(in the rows, 128 means zero)
T: rows in several groups, each row roughly a mix of its group's directions
T (132 x 10)
[[148 128 124 112 138  70 147 124  96 121]
 [ 98 112 152 160 107 152 156  96 121 125]
 [131 118 175 121 128 152 125  79 115 137]
 [151 129  99 114 147  92 106 164 112 109]
 [ 94 134 111 156  87 101 134 148 131 108]
 [136 124 110 138 152 155  93 123 158  89]
 [111  90 154 160 129  99 140 102 124 107]
 [144 111 133 131 149  89 148 144  82 110]
 [129 162 105 125 117 150 125 128 181 150]
 [132 121 162 134 118 180 136  99 145 111]
 [ 96 147 120 156 105 152 144 142 161 102]
 [142 147 162 128 119 123 169 139  89 150]
 [137 134 133 154 135  84 140 116 161  91]
 [127 157 133 146 155 129 147 165 100  94]
 [124 181 104 132 117 132 137 168 116 115]
 [144 123 105 109 134 153  76 123 160 129]
 [141 103 139 144 134 186 136 146 110 112]
 [144  76 146 114 153 133 105  99 125 134]
 [ 97 111 112 155 120  93 144 138 166 114]
 [135 123 141 141 151  95 162 147  87 112]
 [131  98 151 106 128 121 135  93  96 164]
 [139 102 108 152 168 113 126 151  94 111]
 [144 165 107  89 129 107 142 140 152 154]
 [150 131 173 112 135 164 126 105 116 156]
 [132 112  97 135 157 122 138 170  96 105]
 [138 125 137 152 137 188 108 128 153 117]
 [158 116 122 103 158  90 113 138  95 117]
 [140  89 146 111 112  88 124  97 111 143]
 [ 97 133 107 129  89 141  95 109 150 151]
 [106 114 112 170 100 135 144 154 161 130]
 [ 91 133 129 151  83 102 155 136 117 122]
 [131 113  96  97 132 129  82 125 147  99]
 [137  97 167 141 145 133 128  85 153 120]
 [167 149 123  99 158 149  97 126 111 116]
 [134 106 161 149 133 104 161  87 124 118]
 [134 158 103 110 129  86 123 152  97 106]
 [117 146 105 143 131 143 106 125 177  93]
 [153 141  97 107 147 110  99 169 140 122]
 [111 134 133 138  74 173 135 138 134 129]
 [163 108 145 127 155 118  99 125  89 106]
 [ 98 132  91 147  98 143 131 170 126 128]
 [140 133 116 100 166  88 103 130 143 104]
 [125 141 132 120 102 179 117 122 171 122]
 [135 100 148  93 137 124 116 106 107 173]
 [127  78 145 119 109 100 117 100 105 139]
 [126  98 155 153 143 110 121  78 127 115]
 [101 133 115 152  86 152 154 148 140 152]
 [109 123 128 148 152 141 123 109 171  85]
 [ 95 125 128 161 117  94 162 140 111 105]
 [140  83 159 138 146 102 154 120 106 114]
 [135 104 149 128 146  92 155 115  83 130]
 [131 126  83 130 140  89 106 158 142 112]
 [126 120 149 111 127  83 149 108  89 148]
 [146 122 119 110 177  97 129 135 116  92]
 [130 133  87 138 129  93 138 168 152 110]
 [121 171 139 102 106 148 105 114 132 163]
 [ 87 132  97 131  97  98 145 136 154 123]
 [115 143 159 131 105 163 167 120 133 158]
 [113 158  90 103 118 144 110 163 147 143]
 [125 115 117 161 129 158 124 134 180 105]
 [146 128  78 104 151 138 116 160 107 130]
 [134 126  95 136 130 106 112 177 164 125]
 [117 126 152 142  93 150 163 110 122 166]
 [124  94 148 139 153 109 102 108 104  92]
 [142 128 142  82 152 170 152 124 126 139]
 [ 91  91 154 158 110 136 137 112 148 116]
 [120 132 153 143 109 104 185 118 138 112]
 [153 126 159 103 149 141 156 136  85 135]
 [125  94 170 160 129 134 139  91 129 121]
 [137 143 138 143 134 182 143 107 163 122]
 [106 129 157 133 107 116 139  87 133 170]
 [ 75 121 114 144 100 103 156 126 132 125]
 [174 147 114 113 151 156 101 152 121 120]
 [104 147 108 134 123 141 132 142 168  81]
 [153 131 164 142 149 145 160 133  98 156]
 [151 111 135 121 163 144 123 135  75 111]
 [129 108 141 123 120  67 144 123 103 143]
 [138 156 158 120 130 110 176 139  98 134]
 [139 129 151 129  97 113 136 128  91 176]
 [161 140 122 101 130 144  78 108 120 146]
 [139 160 121 102 134 103 149 166  96 135]
 [137 119 108 110 145  77  99 127  98 121]
 [148 152 120  81 154 135  93 133 144 139]
 [158 102 172 136 157 156 130 110 121 130]
 [112 126 149 183 131 137 164 130 122 147]
 [ 90 109 137 144 100 141 123 104 171 121]
 [120 125 150 137  96 122 170 109 137 169]
 [117 146  89 133 144 117 144 134 131  74]
 [145 128 155 100 121 158 117  89 148 157]
 [131  93 154 124 128 176 117  96 136 140]
 [152 154 131 104 146 173 116 125 163 129]
 [ 78 120 112 134 100 134 124 118 165 108]
 [131 151  95 101 131  87 107 156 114 139]
 [164 128 128  84 157 105 112 144 111 114]
 [131 142  78 107 123 153  91 135 145 139]
 [127 119 137 131 143  73 153 128  89 130]
 [173 118 136 106 156 112 112 131  94 149]
 [138 117 143  89 106 112 144 129  77 125]
 [ 85 150 129 143  98 107 164 125 140 113]
 [118 154  89 143 116 153 122 170 147 116]
 [101  96 159 167 103 114 137 122 114 141]
 [100 109  99 165 113 141 132 143 157 155]
 [118  88 160 141 121 133 138  80 136 137]
 [103 146 170 105 111 133 156  99 148 122]
 [110 144  86 124  97 102 126 153 158 123]
 [121  90  78 129 137 103 127 145 127 104]
 [141 116 129 101 103 116 121  90 157 166]
 [142 136 138 117 146  73 156 137 100 118]
 [168 112 138 113 137  99 124 123  85 153]
 [132 135 101 171 154 139 119 157 147  99]
 [126 152 132 159 138 166 127 126 174 147]
 [132 163 146 130 156 157 132 126 154  87]
 [ 94 122 140 166 111 158 149 109 148 148]
 [140 125 104 103 156  84 108 135 124  96]
 [122 142 121  94 122 164 111 104 172 124]
 [164 100 129 108 167 115 107 122  99 137]
 [115 154 103 117 120 169 103 126 167 131]
 [156  90 170 134 153 137 126 103 116 120]
 [172 140 119 114 135 150 111 125 130 176]
 [128 115 177 120 122 127 147  82 121 148]
 [166 145 120 103 167 144 107 144 143 105]
 [103 114 105 138  75 105 110 143 119 115]
 [166 117 115 114 174 122  89 129 129 131]
 [145 116 118 128 126  69 141 146  95 126]
 [153 115 140 112 161  75 117 116 135 115]
 [131 141 155 130 128 178 153 130  90 139]
 [ 99 105 148 151 105 134 147  90 107 150]
 [ 99 146  87 128  85 144 120 149 137 134]
 [140 141 171 111 116 153 130  97 133 164]
 [131 151  91 109 158 116 117 140 133  84]
 [142  67 142 145 142 108 143 122 109 129]
 [143 119 103 141 147  89 141 161  94 117]]

one row of each group, then the others: which group is each in?
[ 99 140 112 137  95 163 130 150 155 156] | <65>
[143  90 150 107 126 148 117  88 142 153] | <11>
[131 125 165 151 138 144 163 110  88 117] | <105>
[ 93 112 126 156 110 103 159 138 106 100] | <90>

[109 116 126 177 121 143 174 140 121 120] | <105>
[140 154  82 122 125 143 121 175 139 122] | <65>
[ 87 155 113 141  95 134 137 133 166 137] | <11>
[139 146 166 129 147 155 175 122 117 143] | <90>
[131 119 143 126 131 177 121  97 148 166] | <90>
[109 174 129 102  93 124 142 120 160 129] | <90>
[108 109 104 154 109 155 103 117 166 112] | <105>
[110 139 132 151  93 170 126 121 159 153] | <90>
[142 112 117 137 163 173 109 158 130 149] | <105>
[131 132 113 145 155  85 133 145  82 118] | <105>
[127 161 135 104 115 175 144 136 153 105] | <90>
[145 123 146 127 157 109 131 139  80  93] | <11>
